Some points, each followed by its number:
[  12    4   41    2    2   30 -102   24  -65  -38  -35  -32    9   30
  -25   46] 0
[-29   6   0  47  51  -9 -45  61 -12 -37 -15  34  76  32 -31  41] 1
[ 12  -6  -6  -9  -9 -24  73  31   2  31   1  14 -65 -74  11   7] 2
[  7 -72  69  46  18  13 -38 -85 -32   5   1 -11  81  56 -35   2] 3
[ 61  59 -27   4   0  42 -20  77 -44  46   4 -15 -93  70 -22 -38] 4
[ 43 -10 -24 -35   5  21  35 -25 -14  26   8  15 -31  -2  35 -40] 5
[ 25 -37  -9   3 -37  19  -1 -20 -31  -3  -6  43 -53  42 -20 -21] 6
[-23  27  20  57  27 -23 -11  -1  25  24  36  21 -18 -36  10 -33] 7
[-96 -30 -55  71 -69 -85 -27 -11 -22 -21 -34  43  32 -72  89  17] 8
[-33 -13  -6  44  26 -12 -28 -28 -12 -12  -3 -16  17   2 -25   1] 9
[-10 104 -50 -27  27  -5  13   2   6  -3  29  23  -5  -6 -43  29] 10
[-39  -3  13 -18  36  17 -33  29   3 -62 -43 -54  33  11  13 -23] 11
[ -9   6 -10 -11   6  17  -4  -1  14   7 -18 -14  26 -28 -25   8] 12
[-29 -12  14 -12 -20  -3  15 -15  25  29 -19  26 -26  16   1   4] 13
[ 15  -2  19  41  20   2  11 -16  -9 -18 -19   1  24   9  18  -4] 14
[-44  39  -2  25  18 -14 -19  27  23 -14  11  32  15 -31   1  17] 15
[-44 -58  12 -42 -39 -35 -46  -9  10   2  70  45 -34   5 -12  -3] 16
[ 50 -30  27  -2  -2  26  42  -8  -4  24  35  -5 -32   2  30 -24] 17
[  9  13  -1  18  15   7  32  26  -9   1  30  12  -1  -9 -13  -5] 18
[-20 -22 -11  49   1  12  16  -9   0   5  -1  -7  -5 -31  -2  10] 19
[ 27 -70  25  19 -17  20  33   0  17  18 -61  -4 -26  13  42 -39] 20
[ -2 -45  25  23  -5  19 -56   6 -44 -27  20  -9  13  29   1   0] 21
[ 29 -24  42 -36  -1  14 -47 -23 -15 -34  11  33  23  48  10   9] 22
[ 31 -11  -6 -44 -38 -26  66  -7   2  31   3 -52 -15  62 -21  -7] 23
[ 45  31 -26  80   1 -49  58  -2  19  38  18 -11 -53  45  14 -61] 24
[-36  -5 -60 -29  18 -55  23  97  52 -13 -28 -10  -6 -23 -41  -2] 25
[  54 -127  102  -82   37   23 -127    5 -102   15   29  -67   17  -31
   32  -87] 26
[  4 -37  59 -13  -5  32 -64 -21 -21 -32 -14 -18  44  36   0  21] 27
[-31 -23  -9  19 100  13 -21  11 -38 -79 -11 -47  70  -3 -63  35] 28
[  6 -24  26  27   7   4 -63 -21 -18 -37 -24  35 -21  20  26 -27] 29
[ 16 -28  48  46  20   3 -16 -31 -12 -34   1  40 -24  36  28  -8] 30
[  7  -3  10  23  -5 -28 -13 -76  -9 -20  43  18 -42  -7  33 -20] 31
[-28  10  24  10  28  16  14  38  12 -17 -20   0 -15  -5  40   8] 32
[-43  59 -52   5  24  22 -37 113   2 -28  -6  16 -15 -26 -28  54] 33
[ 68   9 -45 -75  27 -20  50 -21  66 -26 -10   5 -23 -10 -17  19] 34
[ 29 -18  28   3  10  34  -3  15  65  35 -31  18   6 -23   9  14] 35
[-52 -20  41  25  63 -24  -5 -33  16  41 -11 -33  97   2 -55 -15] 36
[-38  51 -12   6  60  16 -34  94  18 -44  37  66   1   8   3   3] 37
[  6  -4 -18 -22  22 -46 -33 -32 -34 -17  13   6 -16   4  24  25] 38
[ 73 -26 -18  12 -12   6  13  14 -10 -54  -9  17  27  35 -47  31] 39
[ 24 -14 -53  -4 -12  37 -32 -12  45 -23 -16 -61  -2 -22 -20 -62] 40
[ 19 -17 -21   3 -39  10  33  19   5  32  10  -9 -43 -27  35 -14] 41
[ -4 -21  26 -23 -39 -18  -2  -9   2  53 -26  26 -28 -36 -14 -52] 42
[ 26 -26  -5 -21  -6   1   4   0 -16   4   1 -37 -14 -10  12  11] 43
[ 28  20  -8   3  14 -14 -14   9  -6  25  17 -48   8  22  18 -13] 44
[ 24  39 -16  39 -20  37  49  49  92   2  90  68 -38 -66 -29   5] 45
[  4  18  -7  23 -44 -35  44 -35 -25  -4 -17  59  20 -10  49   3] 46
[ 55 -13  -1   3 -20  -5  10  21 -13  -5  -2  -8 -13  12   7  -5] 47
[ 87 -30 -54  14 -24   1 -47  10 -36 -14 -14  70 -38 120 -45 -26] 48
[ 28  -3 -42 -46  -1  27  47 -47 -14   1  46 -50 -23  18  20  -7] 49
[-38 -57  -3  28 -25 -15  -7 -47  37   0  21  70 -88 -19 -13  -2] 50
[ 20  -1  26  64  41 -48 -82 -11   0 -28  35 -75  34  50  -3 -22] 51
[ 24  14  32 -48  24  42 -24  36  12  67  34 -24   7  17 -57   8] 52
[  3   9  46  26   4 -23  -7  19  -2  36  31 -13  47   9  20  -6] 53
[-42  27 -10  -1 -40 -24 -76 -63  29  -7 -12 -33   6 -14  37 -22] 54
[ 35  -7  19 -66 -16   7  13  30  10  37   3 -46 -16   0  14   9] 55
[ 13 -27  36  40  38  54 -35   0 -40 -15  25 -13  -9  73  15   2] 56
[  2 -50 -20  71  -8   3   5 -41  35 -26 -14  16 -58   6 -29  39] 57
[ -2 -20  21  17  23  -3  20 -25  34  -5 -28 -11   4 -19  32 -18] 58
[-55 -24 -23  41 -36 -39 -23 -18 -24 -14 -23  58   7 -37  22  -1] 59
[  5  10  24  24   6 -15   0   3  10  17  10 -13  40  12  11  -9] 60
[ 25   0 -22 -55  21 -11  -7   0 -19   4   1 -47  -5  21   1  21] 61
[-29  17 -35 -16 -49 -36  23  38   1   7  49 127 -22 -61   7  20] 62
[ 25  13 -50 -24 -32  27  96   5   1  54 -22   6 -35 -12  25  19] 63
[-53  22 -33 -23  -5 -17  43 -50 -29  34 -17  24  -4  12  13  66] 64
[  68 -127   70   41  -47   35  -49   15 -104  -17  -94  -85  -31  127
   94   44] 65
[ 31 -32  -1 -27  10  -9   7 -31  34  38  -5   7  12   3  28  -2] 66
[ -5  36   0 -13  -1 -12  -7 -20  -7  13  36  41 -14 -30   0  11] 67
[ 45 -31  61 -29  -5  21  92 -34 -17  -8 -15 -40  -9  66   4   1] 68
[ -4   7  48 -43 -25 -26 -16  17   7  14  39 -23 -14  25 -52  -1] 69
[-29  12  -8 -14  20  45   6   9 113 -14  35   6 -24 -78  63  31] 70
[  3  51 -42 -20  55  -2 -50  23  -9 -39   4 -24  47  10   2  19] 71
[-12 -24  11   0  -6  19  51  -3  19  30  -2   9   7  41 -21  -3] 72
[  3  56 -20 -37  -7 -23  12  -9 -10 -12  32  14 -25 -65  17  15] 73
[  1  45  43 -36  -8 -20 -23  18   3  36  38 -13   6  14 -37 -11] 74
[  6  15  -6  28  -2 -10   2  17  10  16   0  31   2   5  -3 -11] 75
[-24  10 -15  53  11 -26  33 -51  22 -39  37  65 -55  27  11 -24] 76
[  8  -4  -6   3   3 -13  -4 -21   5  -9  -9   0  -5  -2   3   9] 77
[ 29  24  -9   4 -11   0  52  37  70 -21 -25   7  -9 -21  10   5] 78
[-30  -7  -6  27  29 -25 -48 -54 -31 -26   8 -27  35   6  -8  -5] 79
[ 84  22 117  63  11 -81  45 -55 -23 -68 -48  23  63 -97  54  23] 80
[ 32 -22  16  29 -16   5  32 -33  27 -12  18   7 -35 -15  14  -2] 81
[-13  21   8  16  36 -37  -3  15  -7  48  52 -31  -4 -16 -14   3] 82
[ 17  35 -51  19   4   4  31  43   4 -48 -30  39 -43  48 -34  18] 83
[ 14   6   1 -42  -5  20  14   4 -29   5 -12 -55  46  -4  -5   4] 84
[ -9 -35  80   1  46  30 -78  11 -29 -58 -60 -13  45  52   9  12] 85
[-16 -19 -13  15 -16 -11  -2 -10 -33 -11   4  11  31   2  26  -1] 86
[-48  33 -47 -14   0   2 -13  -8  26 -30   8   7 -15  -7  12  16] 87
[ 15  23  17  17 -28 -12   1 -53  12  15  21  -3 -10  -5   1 -21] 88
[ 21 -43   4  42  -4  -7 -19  17 -14  63 -57  19  22  30 -30 -11] 89
[-32   3  41 -45 -64  -8  84 -57 -27  39 -36 -56  48  29   1  19] 90
[ -10 -111  -17  -44    4   64   -8  -26   20   79  -15   11    0   51
  -81   -2] 91
[-27 -52 -50 -69 -18  57 -47  18 -27   3  -6   5 -12  45 -21  19] 92
[ 127  -31  -31 -100 -112   41   44   75  -76  -10   18   37   -2    5
   90  -85] 93
[-27  59 -35 -53  -7   2  14 -33 -22 -18  42   8  18  23  29 -19] 94
[-35 -26 -24 -30 -32 -36  75   1  -6  32 -41   7 -22 -42  -3  15] 95
[ 18   9  15  11  -9 -23  -2 -22 -15   7   2   5   8   9   4   6] 96
[-14  35 -38  46  60 -32  -6 -12  55 -40  30 -19   7 -51  12  25] 97
[-11  -1 -30  21 -12   8  19 -21  19 -17   9   0  -6  -5  25   0] 98
[  9  10 -14  19   5 -15  14 -29  14 -25  29  16   1 -15 -14   1] 99
[-31  -4 -17 -19 -60   8  26  11 -10  20 -30  10  -4  12  -1   8] 100
[ -45  -42   55  -21   24   48 -100   18  -15  -23  -41   -3   64   54
   21   57] 101
[ 41  17  13  -7 -34  24  66  30  80   0 -14  29 -44 -60   8 -32] 102
[-15  10 -20  13  10 -18 -24  -8 -17  -4  -3 -33  -4  18   3 -11] 103
[-65 -91  -5 -90 -37 -60 108 -11  29 -16  42  17 -30  13  43  26] 104
[-18   2   8 -32  72  13 -60   0  -3 -15  63 -44  39 -99  12  35] 105
[  6  56  -8  13  73 -20 -85 -13  23 -55  36  27 -11 -20 -23 -33] 106
[ 38 -26 -20   4 -28  14  26  -5  65  11  18  31 -40 -23  12 -18] 107
[ 17   2  -1 -19  -2 -17 -14  27   3  51 -22 -21  16  -6  -1  -6] 108
[-16  58 -11 -23  62  42  -7  74  64 -37  30  55  51 -19  17  92] 109
[ -5  37 -19  -6 -33 -47  14 -29   1   6  31  27 -22 -13  13 -29] 110
[ 34   9  38 -35   4  22 -87 -20 -15   9 -59 -24 -12 -26 -26 -46] 111
[ 12  -1   8  17  12  -6 -36   1 -20 -13   4  -8 -12  25  10 -15] 112
[ -3 -44  -2   9 -26 -12  75  -4  -9   3 -39  15  37   1 -16  23] 113
[-19  -1  26 -10  -4   6   7  26  21  -8  11   7  -5  -6   1  -8] 114
[-45  45 -17 -54  18 -12 -34  18  23 -24  31 -31  -3 -20  28  46] 115
[ 40  87  23  -8 -36  28 127  68 115  32 -33  80 -25 -55   2 -40] 116
[-26 127 -53  85  52  -1  63 -18  36 -27 120   8  40 -67  24 -13] 117
[ 21  31  44  29  -1  29  36 -47  59 -24 -23 -27  19 -18   5  48] 118
[  2 -19 -13  21  -8 -10 -25 -19  -2 -28  -6  38 -22   3  23  -1] 119
[ -8 -12  -6  49 -12  19 -38  33 -22  13 -36  -7 -26  34 -37   2] 120
[  3 -16 -12  16  26 -21 -50  11  17 -32   4 -21 -21   5 -10 -11] 121
[ 24  19 -18  33 -17 -11 -38  -3 -32  18  -2  33   5 -39  58 -60] 122
[ -6 -11  -8   1  11  -8   0   0  -6 -21   4   6   9  -3  23  -1] 123
[-21 -23 -25 -23 -56 -16  24 -24  58 -19  10  40 -57 -56  18  31] 124
[ 11  28 -21  21 -15  24 107  42  22  -2  -4   2 -25   6 -50   6] 125
[-33  -8  82  17  56 -24 -54  70 -45  39 -55  -8  -8  11  16  -9] 126
[  2  31  -3  11 -52 -28  56 -61 -41  14  -6  61  -9 -23  61  -6] 127
[ -16    1   59   -8  -19   22  -14   49  -89   13  -15 -118   15   60
  -34   28] 128
[  0 -26   0 -15   6   1  11 -14  -2 -28  14  -3   2  26 -19  29] 129
[ 10   9  25 -11 -36 -11 -40 -10 -28   9  17   0 -11  19 -21   4] 130
[-41  -7 -49 -13 -16   4 -32 -21   0 -34  -5   9  -5  19 -52  18] 131
[-54 -66  -2 -12 -38  44 100  -9  12   6  -3  20   2  -4 -46  19] 132
[ -3  -4  19  71  -8 -76  -6  -6  18  32   1  -9 114  16  19  41] 133
[ 11 -45  14  11  28  -3 -43  18  -7 -39   8   8 -21  21 -18 -17] 134
[-21 -23  20  -2 -12  -1 -13  17  52   4  18  33   6 -15  11 -13] 135
[ 32 -38  42 -43  -4  -4  12 -30  46 -25  50  49  24 -20 -30  29] 136
[ 15 -44  24  -5 -36  61 -19   6   8  11 -14 -32 -15   4  21 -39] 137
[-52   4 -57  36  37  -2   8 -33  -9  28 -16  12  52  17  14   8] 138
[  6   0   2 -44 -83   7  77 -29  25  45  29  10 -50 -61  10 -63] 139
[ 28 -31   1 -38 -37  26  47  23 -17  54 -17 -39 -30  92 -10 -36] 140
[ 13 -10 -13   6  16   1 -23   2  37  14   2  12  -6 -29 -11  35] 141
[ 30 105 -12  56  96 -28  11 -33  -2 -28 -39 -36  52 -26  31  29] 142
[ 83  25   5 -34 -60 -18  38  33 -72 -26  22  -1 -53  -4   3  33] 143
[  37 -102   34  -63  -25   55  103   94   62   61  -32  -46  -77  -18
  -26   14] 144
[ -7 -13 -31   8 -12  16  10   3  28  14 -20  19  -6   1  -7   2] 145
[ 49 -55 -12 -26 -62  -3  28  40  30  60 -15  10 -30 -53   7 -30] 146
[ 24  70 -37 -61 -10 -33  38 -25   1   3 -12 -43  16   4  16 -19] 147
[ 19 -58  40  17   5  36 -52  -5 -28  21  -5   7  12   6 -17 -25] 148
[ 14 -37 -17   7 -26  30 -21  51 -37 -13  -6  24 -46 124 -26 -77] 149
[ -2  16   6  12 -16 -35 -32 -12  -4 -16  21 -20   7 -34  10  12] 150
[ 32 -28  19  17 -25  16  -7 -51  26  23 -45   9  22 -19   2   3] 151
[-20  22  10 -42 -82  10  85 -44  39  78   2  30 -25 -25  -8 -26] 152
[-28   6  17 -17 -19  13  -2  -3  38 -35  24   5  21 -34  -8  33] 153
[-33 -77 -48 -67 -13  41 -22  56   4   2 -19  -7 -26  19 -55  13] 154
[ 20   8   3 -19  12 -16   7  -3 -36 -34   5 -19  22  26  19   7] 155
[ 27   5 -33 -14 -19  15  65   9  16  23 -21  -1 -16  12   3   2] 156
[ 15  61   9  -8  60 -64  27   9  23  40  47   8  -7 -21 -18 -25] 157
[ 18  22  30  45   3  -9 -40 -37 -19 -13  67 -17   8  -1   5   1] 158
[  1   0  26  26  18  -1   1  22   0  33  -6 -15  28  14 -29   9] 159
[ 14  27  -1  -1  -3  29  40  24  25  32  18 -34 -14 -19  -6  -4] 160
[-16 -15 -17  24  -2  22 -18 -23   5 -26  17 -12 -19  -2  19 -24] 161
[-11  26 -19  39 -20 -24  -4  -4 -20  10  29  37  13  11   5 -13] 162
[ 69 -44  15   3 -13  90 -11  34 -50  -3  13  16 -28  35 -21 -32] 163
[ 22 111  37  41  64 -27  36   8  29 -10  16 -20  67 -41   4 -26] 164
[   9  -43   24   46   20  -28 -121   -8  -42  -59  -92  -33   31   67
  -40   10] 165
[ -97   73   12   12 -127   -1  -26   18   41   79   29   27  -16  -29
  -17    5] 166
[  41  -16   44   27   52  -59    8  -91   84   -6    2 -100  -17   39
   64  -60] 167
[ 18  32   9 -54   5 -35 -48 -22  20 -22 -17 -42  49   1 -39   6] 168
[-21  33 -11  28  -3  17  -5   4  28 -56 -33 -26  23   6  -1 -23] 169
[ -1  17 -17   4   6 -57 -35 -26 -26  -9   4  10 -13   3  19   4] 170
[  1  73 -16 -43 -17 -38  -9 -47 -18  27  69  17  15 -13 -15 -17] 171
[-40 -11 -12 -28 -16 -10  53  78   1  -3 -50 -19   1  17 -22  61] 172
[ 40  55  11  12  44 -36 -50  31  -2 -68  42   9 -17  11  14 -24] 173
[-10 -10  -5  13  35 -10 -25  -2   8  -7  -2  -8  -5  13  -5   8] 174
[   6   13   37   29  -30    8    0  -10   -6   -1 -106   -4  -15   44
  -27  -36] 175
[  1 -12  25  -2  12  11 -16  -3 -43  26   6  -6  17  23 -14   3] 176
[-38  51 -43  -1  -8 -45   7  20  20 -25  54  37  30 -14 -26  40] 177
[  9  18  32   4  -5  21 -25 -13 -48  17 -24 -19  26   7  -7   4] 178
[ 19  47 -12  40   9 -15  23 -65 -56  16  38 -76 -18   0  28   0] 179
[-52 -70  44 -13  25   7 -38   4 -35  -3  16 -26  49  52 -20  31] 180
[ -9 -57 -32 -27  34  52  61  32 -49 -40 -77 -46 -11   1  40  26] 181
[ 10  23  11  11   7 -16  -5 -19   8 -15   5 -43  21 -18  28  -2] 182
[  6  -1 -11 -28  22  28  25  18  -7  20  24   8 -18 -12  -8 -34] 183
[ 45 -22  48  25   2  22 -62  30 -52  -3 -17 -30  33 -22   2  -9] 184
[-21 -33 -66   2  27  45  34 -27  25  22  58  21 -54 -28  14 -49] 185
New points follow, each followed by the numbers of its two nearest points above by angle, seen from the average point of the numbered points, nearest first.
[ 31  -7   4  -3  16  20  -1  -8   5   7   8 -11 -12  25 -27 -29] 163 149
[ -8  47 -19 -36  -2  30  -9 -13 -38 -24  13  -9  30   3  16 -21] 94 71
[ -3 -61 -43 -17  25  64  25 -10   0 -18 -68  -4  29  24  15  20] 181 92
[  6  74   0 -39   9 -20  71  12 -25 -22  26  46 -35 -45   8  19] 73 67
[  5  84 -35  21  32 -19  71 -12  10 -54  11  36  25 -14  21  22] 117 142
[-29  -6  32   3  13   0 -64   9 -27  25 -23 -10  40  22  -5  35] 101 180
[  9   5   5  -1 -10  12 -16  27 -30   6 -11  18   9  46 -19 -21] 149 48
[ 28 107 -24  19  26 -55  18 -23 -99 -23   8 -32  34  51  27 -41] 155 179
[ -4 -26 -41 -11  21  15  19  53 -14   3 -56   2  15 -12  20  11] 181 172
[ 18  28 -13  28  18   8 -31  -3   1  -3  -6  21 -33   0  44 -52] 122 29
[ 43  -4  22  14  -5  -6  16 -11 -17  21   1 -15 -15  25   6 -28] 17 24
[ 11  -3  16 -37  -2  26  19  38   0  -4  10  24  31 -29   8  13] 109 114
[-74  47  40 -33 -64  48  55  61  -5  12 -68  71 -22  -4  40 -32] 100 116
[ 10   2  -9   4  24   3  -5   7   0  -7   7 -25   1 -38  10   2] 105 97
[-10  59 -11  -9  11  11   9 -10   8   4  32  -9  -1 -12   2  19] 10 117
[-12 -21 -10 -28   5  12  21  27 -27   2 -19  38  16   8 -46  13] 154 172
[-22  35 -23 -27  30 -10  -2  29  10 -35  15  -2   4  -2  18  29] 115 109
[-17  11  12  -1 -27  -9  29 -19   6  30   1  11  14 -27  -2   2] 152 139
[ 14  -4   0 -23 -31   2  22  -7 -30   2  13   8 -27 -28  11 -28] 139 93
[  3   8  -7   1  -9 -20  -5 -18  -8  -8   6  11  20 -23  10   9] 150 8
[  1   9  30 -23 -17  10  -8  54 -28   6 -15 -32  22  40  21   6] 128 84
[ 10   5   7 -12 -11   5 -13  17  -2  29  22 -16   7  -4 -31  -1] 52 74
[-24 -17  15  72 -15   6  28  14  17   4  -8  15   7 -44  -6   1] 19 7
[ 14  -8 -27 -11 -32   7  45  38 -49   7  14  17 -28   5   1   3] 143 93
[  17   58 -111   16  -96  -88  -47  -52   14   72   31   -5  -57   25
   40  -57] 110 170
[ 25  18 -28  71  35   6   8 -31  40  12  -1  -6 -31  10  11  -6] 24 57
[  4  16  -7  21  10  -8 -17  21   7  14  45 -12  -6  -2  10 -15] 82 7
[  4  -2 -11  14   3   8   8  -4  -1 -18  26  21  -6   3  12  -2] 76 99
[  9  11  -5  -7  -9   5  21  -8 -34 -23  -5  -9   3  25   0 -12] 155 68
[  9   8 -15  12   2  -4   1 -16 -19 -10  12  15   7  -9  -8  10] 99 162
[-21  -8 -13   4  40 -19 -15  -7  17   7  -2  -4  37  -7 -19  -7] 36 9
[-26  33  58  36  50  19  47 -24  69 -52 -48 -37  17 -20   5  31] 118 58
[-15 -66  -8 -26  -1  -6 -58   5  24  31 -29 -15   9  30 -44  13] 91 154
[-23  10 -46 -15  12   3  35  15  32  -1 -18  -4  -9 -47 -11  -6] 25 95
[-57  38 -41  44  -2 -73 -22 -26 -31   7  31  68  17  41   4 -38] 162 170
[-39 -45  52 -42  21 -31 -15  11  13  40 -32 -27  24  22  -5  52] 180 101
[-19   3 -55  68  28  32 -25 -54 -22 -54  36  29  14  10 -41 -23] 9 99
[  32   59  -19   29   -5   12 -103   11  -66   34  -54   50   -6  -38
   62 -106] 122 111
[  2 -25 -39  -6  16  13  54 -11   4 -10 -45 -12  35  -9  32   4] 181 113
[ 44 -77  90 -19  18 -15 -24   5 -26  -2  -1 -80  17   9  -8 -38] 26 184
[  8   9   1  17 -33 -14  34  13 -25   0   0   0 -14  20 -29   3] 125 143
[ 75 -94  98 -10  38 -65 -89   1 -14  28  29 -65  -5 -16  27 -14] 26 184
[-21 -20   0  23  46  -6 -23  13   4   6   7 -30  44   2 -15  -1] 36 28
[-24 -18 -18  -6 -15   6  28   4  -4  28   4   1 -26 -37 -14  25] 95 2
[ 15   8   7  14  17  84  14   1  97  72 -23  21  47 -49 -24   7] 35 12
[ -7  41  14  10  60  23  34 -30 -61 -33  31 -57   0  39  13  -3] 179 155
[  0  -5  -6 -11  -2   2   1   3  16   1 -13  -1   2   1  -1   1] 145 12
[ 41 -49  46  -7 -16   4 -31  14 -41 -12 -52  -9  -2  26   7  13] 65 85
[ 60   1  22  28 -28 -21 -15 -27  32  -2  -9 -14  14 -18   8   1] 151 80
[ 29  42  21  20  15  17 127  29  65 -13  -9  53  -7 -10  18 -26] 116 78
[ -6  18 -22   3  43 -13 -67  -4  28 -29  49 -19   2  -2  -1  15] 106 121
[-14 -56  -1  76 -10  49  10  -6  12   0  33  38  -1 -17  37   8] 19 98
[  9  22   6  10  -9   4  19  31 -25 -10   7 -16   4  10  19 -28] 93 4
[  4   8   8  17 -11 -13 -13 -50   2 -15 -25  -5   3   1   7  13] 77 54
[-41   2  25 -26  49  42  -5  -4 -10 -54  16 -33  10   7  -9  31] 28 11
[ 24 -29 -20 -11   4  16  26  -5  62  12 -21  -9   6 -27 -17  11] 35 34
[-45  24 -21  48  13  -4  31 -44  25 -28  46  34 -26  -9  10 -36] 76 99
[  33   32  -31  -33  -18    6    0  -56 -102   19  -90  -47  -11   71
   81   31] 65 155
[ 38 -21  17  -1  16   1 -22 -43  16  11 -27  -8  29 -15  -1   1] 151 66
[ 14  -4  54  33  39 -40 -50 -32 -11 -23  64   3   1  -6  -5 -12] 158 51
[ 16 -31  46 -38 -20  -9 -25  15 -18  11 -28  -6  25  42 -21  11] 27 180
[-11   8  11   6  -4   5  -3 -47   0 -10  44 -37   5   8 -10  17] 158 179
[-39   2  19 -46  44  25 -39  12  16  21   6   0   5 -41 -21  45] 105 115
[ 37  -7  18  49 -15 -38  -3  35 -34  36  24 -25  14  -2  -6  27] 53 159
[ -8  24  -9  -4  -1  -5  28 -29 -28 -18  16 -32  14   7  15  25] 179 155
[-27 -48 -25 -37 -11 -23  28   2   9   0  14 -22   3  -4   2  -2] 104 95
[  3  -6 -12   8 -20   7  12 -16   9  -1  -2   3  -8  -5  20   8] 98 124
[ 11 -17  -7 -17 -16  38 -14  -3 -16  13  -1   2   1   2  29 -11] 137 93
[-13 -10 -39 -10  37   8  18   7 -43  -6 -36 -12  20   8  17 -19] 181 138
[ 49  59  32  10 -25   8  53  35  13 -18  46  63 -39  33  21 -54] 116 45
[  2 -85  25  30   4  17   3 -56 -52  73  15 -55  47  22  36 -49] 3 176
[ 12  45 -24  -1  13  -8  34 -70  44  18 -34  -8   3 -13  26 -18] 147 58
[-30   4   4 -22   8 -15  19 -21   1   7  -8 -22  23   9   7  54] 64 90
[ 12  -7 -27 -26 -20  36 -42  72 -21  32 -37 -52  40  72  -2  32] 128 92
[-15 -90 -64 -76  -9  70  37  42  35   5   7  -9 -27  20 -60  11] 154 91
[ -2 -35  -9 -14 -29   4 -26  -1  20 -27  22   2 -27 -10 -12 -21] 16 50
[-61  32 -23   0   3  42 -42 -21  45 -43 -14 -33 -23 -19   2  28] 87 115
[-13 -42  12  59 -15  24  11  -3  18   1  26  19 -40  21  13 -26] 50 81
[-35  45 -21  29 -37 -36 -13  -1  -1   1  18  30  25  -7  13 -20] 162 110
[  4  17  11 -30   5 -15 -19 -27  17   3   4   1   9  19 -12  -1] 168 74
[ 70   0 -14 -62 -71   9  25  -6   9 -10  13 -58 -14 -40  78  10] 43 55
[-18  71 -46 -20  32  -8  37  20 -12  -4  -8 -22  -6   5  -8  15] 10 147
[-30 -29  -7  27   4  -1 -13  18   7   4   7   3  -3 -20  -8   8] 19 59
[ 18 -70  44  -4  26   8 -72  -7 -21  23 -44   0  31  32 -20 -54] 148 26
[ -6   6  -7 -27  34  11  -4  20  -7  11  30 -18 -14   2 -38   0] 52 183
[  83   -5   62   15   57   12  -24   27 -101  -19   16   46   36   63
  -52  -43] 176 163
[ 24 -30  49 -75 -57  37 -26 -16 -25  32 -40  46 -47 -18 -19 -56] 42 111
[ -4 -31  41 -29   2  39  33  43 -23  24 -27 -28  34  44 -19  37] 128 172
[ 26 -57  13 -33 -56  30  39  -2  32  69 -20 -12 -46  83   1 -34] 140 23
[-14  20 -21   9 -22 -14   9  -6  15  29   7  11 -18 -19  -1 -24] 110 166
[-21   8 -10   0 -32 -31 -35  -8   0 -10  20  10  -6 -22   3  18] 150 8
[ 36 -51  53  12  -4 -33 -42   5 -48 -14 -44 -31  17  38  18  -8] 65 165
[-35  17 -53  77 -35 -63 -31 -30 -45   5  53  76   2  20  -9 -11] 162 59
[ 22  32 -41  66   8 -10  95 -38   7  -3  33 -10  26 -25  18  -1] 117 99
[-15 -17 -11  12  -8   4 -19 -12  13  -8  15  15  15   8 -24 -11] 131 9
[ 25  45  69  30  58 -18 -11 -17  16 -30  29  11  30 -28 -26  31] 164 80
[-29   2 -13   6  13 -15 -51  22  -3  -7 -16  29  12   3 -21  -1] 1 15
[ -5 -39  24  17  11  -8   2  25 -26  18  32  48  -3  48   8 -54] 149 30
[ -9   1 -14  28  16  10   2   4  37 -33  22 -11 -19 -14   6  19] 97 70
[ -20  -88   86  -18  -42  -37 -106   17   11  -23   47  -30    9  -24
    9  -15] 26 16
[-23   9  35  43  27  -5   5  -9  50   4   1   1  17 -16 -18  30] 118 36
[-20  10  -2 -13 -14  30 -11   3  45  -2   3  -1 -12 -16  10 -13] 70 135
[ 41   0 -70  26 -32  39  81 -23  49 -19 -71  29  -5 -21  27  14] 156 145
[ 16 -23 -29  12 -24   5   0  29 -17  -2   9  14 -33  66  -1 -18] 149 48
[  4  27 -26   1   6  27  47  26  10  24  10  35   7   3  -6  14] 125 18
[  3  13   1  21  35 -16 -21  10 -12   8  22 -19 -13  11  -6 -11] 82 51
[-13   1   1   4  18 -20 -17  18  17   1  22 -25 -20  -6 -36  11] 82 121
[  3  10  -3   9   9  -6  22   8  32  -7  17  16  -6 -33   4   2] 45 70
[ -61  -38 -103  -48  -31   46   19   37   44   -6  -19   90  -66  -54
  -33   14] 145 124
[ -5   1 -10   1  -3   1  -4 -17  -4  -5  -2  -7   8 -10   8 -19] 54 161
[-20  -9 -14  22  17 -42 -18  31   6   2   2  14   5 -35   6 -32] 7 15
[-14  10 -75 -48  39 -29 -25  46  29  -2   2  45 -11 -14   1  13] 25 33
[  2  -1 -17 -16  -6  -6  -4 -10 -46   2 -39  12 -25  19   9  -2] 6 48
[  0  15  -9  42  15 -14   0  -4  13 -41 -20   3  35  -3   9 -20] 169 14
[ 50  -5  17  40  30   7   0 -36 -13  -3 -35  -6  31  23  11   9] 14 3
[-30  16   4 -56 -20  30  -2   0   8 -33  28 -33   6  22 -16  -8] 94 115
[  4 -17   4  27   2  -9 -21  -6 -19 -11  55  -6  -3  -6   1  -2] 158 21
[-25  10 -12   4 -20 -19   6  19   0   9  -9  58 -46 -29 -28  32] 62 124
[ 47 -29  -4 -21 -33  29 -10   0 -12 -21 -55 -12   1   6  18  12] 65 47
[ 39  60  13  15  43  19  44  71 -12 -41  -6 -32  37 -26  -3  -8] 164 18
[ 14   8  57 -70  22   0  50  12 -57   3  56 -79  53  -5   7  43] 84 155
